One vector is turned by the same rotation once a tick. Each row is the vector after some number of ticks, and that number follows the row.
The counts run from 0 to 220.
[131 163 157 116 155 102 137  57 106 124 179 170 116 129 129 104 140 147
 134 151 137  85 137 113 142 119 147  82 106 100 160 137 132  89 107 105
 134  94 164 124 115] : 104
[128 127  78 135 137 137 121 194 134 142  73  80 142 158 114 159 108  94
 120 119 117 133 114 113 115 155 112 148 155 161 132 111 124 180 147 102
 114 140  97 141 170] : 34
[118 146  74 115 127 145 129 158 117 143  89  93 169 125 124 147  87 163
  93  99 139 112  96 121 103 193 124 114 170 129 118  90 103 137 139 127
 118 126  76 132 117] : 25
[ 94 163  71 158 175 131  93 130 146 167  96 122 114 143 136 128 124 134
 161  82  96 133  91 110 117 155  87 146 140 176 128  98 130 154 150 110
 137 141 115 111 155] : 43
[140 126 106  87 142 119 152  62 130 127 177 129  94 118 146 126 148 119
  94 162 126 153 137 125 160 132  87 112 111 123 117 146 168 165  86 132
 102 102 187 125 125] : 126
[132 117 165 127 120  83 123 104 109 109 167 130 116 143  98 127 156  82
 176 147 111 118 132 105 163  85 150 114  83 150 158 172 155 113 115  92
 140 121 168 126 155] : 94
[147 134  83  93  92 198 102 141 128 176 134 112 149 140 135 140 122  94
 117 127 106 174 133 108 124 145 145 140 125 136  74 120 142 195 138 112
 105 122 128 127 147] : 10
[108 108 109 129  93 138 102 191 136 138 109  98 166 112 124 150 143 113
 112 128 121 207 134 141 131 116  98 177 107 135 135 120  84 134 155 162
 162 141 144 149 132] : 177
[ 99 159 161 148 160 108 101  97 131 127 147 164  98 128 113  92 145 136
 202  92 119  95 116 107 111 115 122 121 113 149 158 122 151  91 123 116
 166 179 124 101 123] : 74
[ 97 153  73 150 158 138  93 151 120 161 100 123 110 146 135 137 125 121
 167  89  90 143 105 116 123 139 106 155 128 188 144  94 121 166 163 101
 133 124 120 120 170] : 41
[123  90 139 130  76 147 118 199 141 114 106 100 151  92 128 143 132 126
 104 104 139 186 130 159 124 131 117 177 124 130  97 132 119 127 145 181
 134 155 110 132 113] : 173
[113 122 151 146 132 109 129 196 112  90  82 116 119 137 100 134 112 118
 160  93 136  83 126 133  93 127 144 140 156 156 173 110 126 113 145 115
 136 174  71 129 147] : 57
[134 182  98 158 143 156 106  95 127 203 117 135 150 181 125 100 131 122
 157 127 122 115 105  85 120 128 155 114 145 129 104 124 110 134 161  87
 160 153 126 141 139] : 215
[146 118 142 104 122 143 169 123 113  96 143 151  97  94 162 131 119 165
  63 133 152 116 151 185 130 146 137 126 141 103 114 120 134 136 115 157
  71  77 120 122 112] : 138
[110 147 106 116 145 176 119 133 142 142 137 165 104  97 173 122 140 155
  94 130 120 182 161 168 122 127  86 159 116 113 141  85  98 155 139 169
 127 106 157 126 122] : 158
[132 137 199 149 143  91 138 128 136  94 124 139 126 134  95 104 126 128
 158 117 156  59 123 115 107 121 160 104 139 108 150 145 149  71 109 119
 142 170  98 118 114] : 82
[139 114 192 156 133  73 139 151 118  90 121 123 139 145  91 134 127 104
 152 144 143  72 132 118 134  98 173 111 118 119 172 161 125  75 121  99
 138 125 121 134 141] : 86
[151 102 183 150 128  73 137 130 143 101 133 104 130 152  85 130 143  71
 156 147 135  94 122 101 149 102 148 115 111 126 132 188 168 108 103 101
 131 149 140 126 142] : 90
[109 154 121 120 103 187  85 157 136 167 133 142 143 120 132 110 158 113
 138 115 121 198 150 128 110 110 115 172 111 127 122 101 111 145 159 154
 171 180 139 137 125] : 183
[133 144 114  75 135 145 147  64 109 124 187 161  78 106 157 112 146 145
  98 147 128 141 158 144 145 130 112 114 114 121 133 119 151 160 101 130
 101  92 171 121 121] : 129
[107 161 118 127 109 189  85 156 132 172 131 150 142 122 139 111 158 120
 137 116 118 192 151 130 110 111 120 170 108 124 130  95 101 137 168 148
 173 169 141 137 128] : 184
[140 166 120 151 114 162 122  90  98 178 120 148 133 159 127  97 121 153
 172  98 130  90 105 112 116 133 187 113 154 140  92 120 128 117 163  94
 140 149  90 126 127] : 219
[128 131  99 135  87 126 107 156 107 163 106  76 192 157  92 141 136 103
 141 135 127 154 106  90 132 122 142 132 126 142 124 141  95 121 162 107
 181 169 127 164 137] : 205
[125 143  83 114 123 150 132 162 121 138  87  87 164 127 123 145  90 153
  94  95 143 110 102 118  94 190 121 119 175 130 113  93 119 144 136 128
 115 141  70 134 119] : 26
[140 145 122 111 166 136 164  83 144 128 146 154 101 108 167 115 125 166
  61 153 149 115 145 157 135 156 105 111 141  87 116 119 129 141  99 151
  91  81 150 126 106] : 134
[131 184  94 154 139 158 105 100 121 202 118 135 156 183 125 107 135 119
 159 132 118 119 115  85 120 123 155 118 136 132 117 116 101 134 170  85
 164 149 133 146 145] : 214
[131 180  93 144 129 162 101 107 105 198 124 135 154 177 119 108 140 116
 162 135 114 127 122  90 124 111 159 120 130 137 129 113  97 138 169  85
 170 151 135 151 147] : 213
[103 129 141 164 150 100  98 150 127 119 121 135 103 147 104 128 146  91
 207 107  95 123 121 110 132  92 125 149 103 179 172 131 137 125 144  96
 157 154 131 115 170] : 67
[134 155 110 102 163 135 154  76 124 131 161 165  97 113 165 121 134 165
  75 158 136 126 152 151 142 142 103 110 124  95 141 110 117 140 111 138
 100  65 167 126 113] : 132
[167  89 151  98 102  96 169 109 115  92 160 103 110 124 118 143 133  98
  99 161 137 120 135 133 167 122 141 113 120 123 107 184 176 142  92 119
  85 101 153 131 134] : 118
[135 137 115  76 134 139 149  61 117 123 187 153  77 108 152 115 150 133
 100 150 126 146 153 134 151 131 101 113 112 120 125 127 165 166  95 132
 100 105 177 121 121] : 128
[109 115 105 136 104 143 100 185 147 147 108  93 170 119 122 146 145 106
 111 133 123 206 131 129 132 120  88 172 108 132 129 122  89 139 151 160
 165 154 149 148 130] : 178
[161 102 163 122 123  81 174 115 109  91 142 117 134 133 119 144 122 124
  89 168 147  88 134 139 162 125 161  99 124 100 137 168 130 106 105 113
  92  65 145 138 130] : 114
[124  97 135 157 112 136 128 194 160 125  87 104 160  95 140 145 124 145
  81 113 146 166 121 164 126 146 108 172 136 111  95 130  96 111 145 183
 126 123 109 133 110] : 170
[129 136 146 131 154  78 121  71 134 130 169 129 123 147 110 117 156  97
 163 158 115 117 119  87 165 101 119 101  90 131 146 170 152 111 102  95
 147 118 187 123 140] : 97
[133 161 157 123 164  96 144  62 118 125 169 161 124 134 129 106 134 152
 121 156 141  78 135 112 139 126 145  80 113  94 157 139 128  88 102 109
 127  90 163 125 110] : 105
[145 104 134 113 125 128 170 140 116  95 127 134 111  97 158 146 113 160
  58 141 148 125 148 188 145 140 136 135 135 104 128 125 113 130 123 156
  75  55 126 133 124] : 140
[141 177 110 156 131 161 116  87 124 196 119 141 139 167 125  95 125 134
 164 111 129  97 103  96 116 137 166 112 157 132  85 125 133 127 159  96
 146 161 106 127 127] : 217
[153 110 116  73  58 176 126 156 114 134 130  96 192 116 118 146 102 125
  87 138 143 151 138 123 111 151 158 114 135  95  89 122 120 142 121 142
 113 134 100 142 106] : 1
[116 173 125 166 141 178  88 141 164 193 111 149 163 135 142 102 143 141
 124 117 134 160 124 118 104 134 124 157 130  98 100 106  91 118 166 146
 166 156 133 130 112] : 188
